One turn sends every row of this set to another row. A few are shown first. Where does it send the rows asked after them?
bugu: [ 13   6 -24  14   8 -32  13  -2  -5   0  45 -18   2 -33 -16]
Ganem: [ 23  -2  -8  -4   4 -30   8 -11  24  -8  16  17 -16 -12 -33]
Riv: [ -8  -9 -18 -30  24 -30   3  -2   2  -7  -5  -1  18  -8   0]
Sev: [  1 -17 -34  -8  16 -31  12 -20  -6  11  17 -13  29  -9  -3]
ribe: [  9   0   2 -18  24 -16  15 -13  21  15 -18  -7 -11 -10 -19]
Fike: [  0  26 -26  13  16 -15  32   7   4  11  34 -12  -7 -13   6]
poreg: [  5  -4  -9   8  15 -24  20 -17  33 -14  32  19  -1 -36 -31]
vip: [ -6 -13  -8 -20  23 -34  14 -14   3  -8  -3  27  -1  -7 -26]
gal: [-20  -1 -12  15  24 -25  19  18  19 -23  -7  -9 -14 -28 -23]
Kuza: [ -3  23 -35  29  19 -11  18  -1  -2  16  16  -6   0 -22  -6]
Ririr: [ -2  -1 -22  21  26  -8   4 -25   2  32   8 -16  -6 -30 -20]
mam: [-20   4 -25  22  24  -6  -2   0  31  21   1  -6 -12 -16 -11]
zabus: [-12 -14   1 -12  45 -36  30  -1  11   7   9  -4  -7   6  -6]
koze: [-10   4 -16   1  31 -22  27   1  29  -2  17   8 -11 -35  28]
gapu: [ -9   1 -24  12  20  -7  42 -11  18 -25  15   8  -4 -42 -19]
fotog: [ -8  -9 -35   7  14 -27  -1   2 -11  30  16  -1  -2 -22 -26]
nadit: [ -5  -7 -13 -13  27 -37  15 -17  -1  30  -6  10  15  -5 -14]
Rutik: [ -5   3 -12  -2  -1 -12  11   0  23 -34  -5   3  -3 -28  -4]
kopad: [ -4  10 -25  23  29 -19  30  -2  19  -6  43  -9   7 -17 -30]
Mik: [-13  -5 -19  14  31  -5  31 -14  36   5  37  -8  -4 -22 -31]
pib: [  4  -4 -30  -6  10 -39  24   2  10   3  49  12  16 -17 -12]
Vabag: [-14 -22 -29 -14  40 -11  15 -20   1  17   8  -5   1 -27  10]
megi: [-17  -5  -4  13  26 -37  22  19  31  -3  14  -8 -23 -24 -24]
dep: [ 15   1  -8 -28  12 -16  11  -5  27 -24   6  -5  -2 -11   0]
fof: [ 18  -4 -15 -17  22 -26  15  -9   7  17   5 -35   4 -21   6]
beb: [ 25 -14 -18   4  23 -32  12 -27  15  33  17  -6  -4 -28 -22]
meke: [-10 -19 -26  -3   4 -12  23 -18  31 -12  12  24   9 -15 -24]
lovet: [  1 -20 -28 -14  12 -35  10 -13  -3 -28  21   3   9  -8 -17]
valek: [-11  12  -6   8  45 -36  28  11  20  -2   6   4  -7 -25  13]
zopug: [  5 -19 -26   4  11 -36  19 -28  -7   8  15  15   7  -8 -31]
Dagi: [ -3   2  -8  -3  42 -14  21 -19  19  11  12 -23   7 -18  22]
tomit: [-10   0 -28   8   4  -6  37   1   5 -16  11  -6 -18 -44  -9]
muvab: [-13  -8 -16  -6   1 -21  25   8   0 -19 -11  -1  -7   3  -8]
Vegi: [ 28 -12 -33   0  -2 -28   1 -14  11  -7  26 -10  -2 -30  -8]
rad: [-17   3 -27  20  46 -10   6  -9  30  14   4  -4   5 -25   5]
tad: [ -6  11  14   3  26 -32  17   5  23   3  -9  -5 -11  -1 -10]

dep -> ribe
Rutik -> tad
vip -> Riv
Where do these go?
kopad -> gapu
meke -> muvab
Mik -> tomit

One turn sends every row of this set to another row. A few are shown first. Where does it send the rows asked after them?
kaso: [ 16  21  -3   0  14   7 -12   7 -19  -5  -1  15]
posut: [ 25  -9  18 -17   7  27  30 -10   5  12 -17  -8]
vum: [ 10  17  25 -20  24  19  -3 -13  -8   6  -3  19]
zudob: [ 13   6   3 -32   7 -10  15   8   5 -25  13 -14]
ruzov: [ 28   7 -17 -12   7   5   0 -15   0  34  -4 -11]
Kog: [ 18 -12 -15 -28  12  15  -2   1   9 -14  14 -27]
vuza: [ 18  24  16 -22  20  17   6  27 -10 -13   5  -6]
gafeb: [ -2 -13   0 -32  -9  -3   5   9   0  -5   0  11]
miza: [-16  23  -9 -27  11  14  -3   0  16   6 -11   9]
mis: [ 19  14 -18 -13 -14   3  17 -25   0  -2  -6  -9]
Lup: [ 25  22  -6 -21 -21  27   2   1  -3  -1   1 -12]
Tonag: [  0  15  12 -23  11  27   6  29  16  -4   9 -11]
tokib: [ 19   5  19  -3  32  -9 -10 -15  -4  -4   8 -24]
bova: [ 20  -8   8   4  20  29  -1 -13  -5  18  13 -24]
dob: [  0  11  -9 -41   6  14   3 -16   4  22   1  10]
Fole: [ 18  -1   7 -17  17 -11  -1   2 -15  -1 -24 -39]
kep: [ -1  -2   2   0  16  22  -8 -14  12  17  -3 -39]
bideg: [ -1  20   0   1  -1 -11  -5 -13 -19 -10 -16 -17]
Sivu: [ 12 -19   6 -19   6  -8  19   8  20   0 -22 -15]
mani: [ -8  37  -5   4   3   9  -5  -8  -5   7  -7 -20]
Nava: [ -5  -7  13  -3  14  11  20  14  17  -2 -20 -29]
Tir: [ 11 -11  17 -25  18  29  19  11 -21  10   7 -16]
rogol: [ -3   6  25 -11  29  -5  14   8  -2  10 -15  12]
nuzuv: [ 15  12  27   3  -8  15  16  -2 -14  18 -19 -14]
tumal: [ -3   1 -10 -20  40 -10  -8 -17   1   2   1 -11]

kaso -> Fole
vum -> tokib
bova -> vuza
Where do these go?
Lup -> nuzuv
Nava -> miza

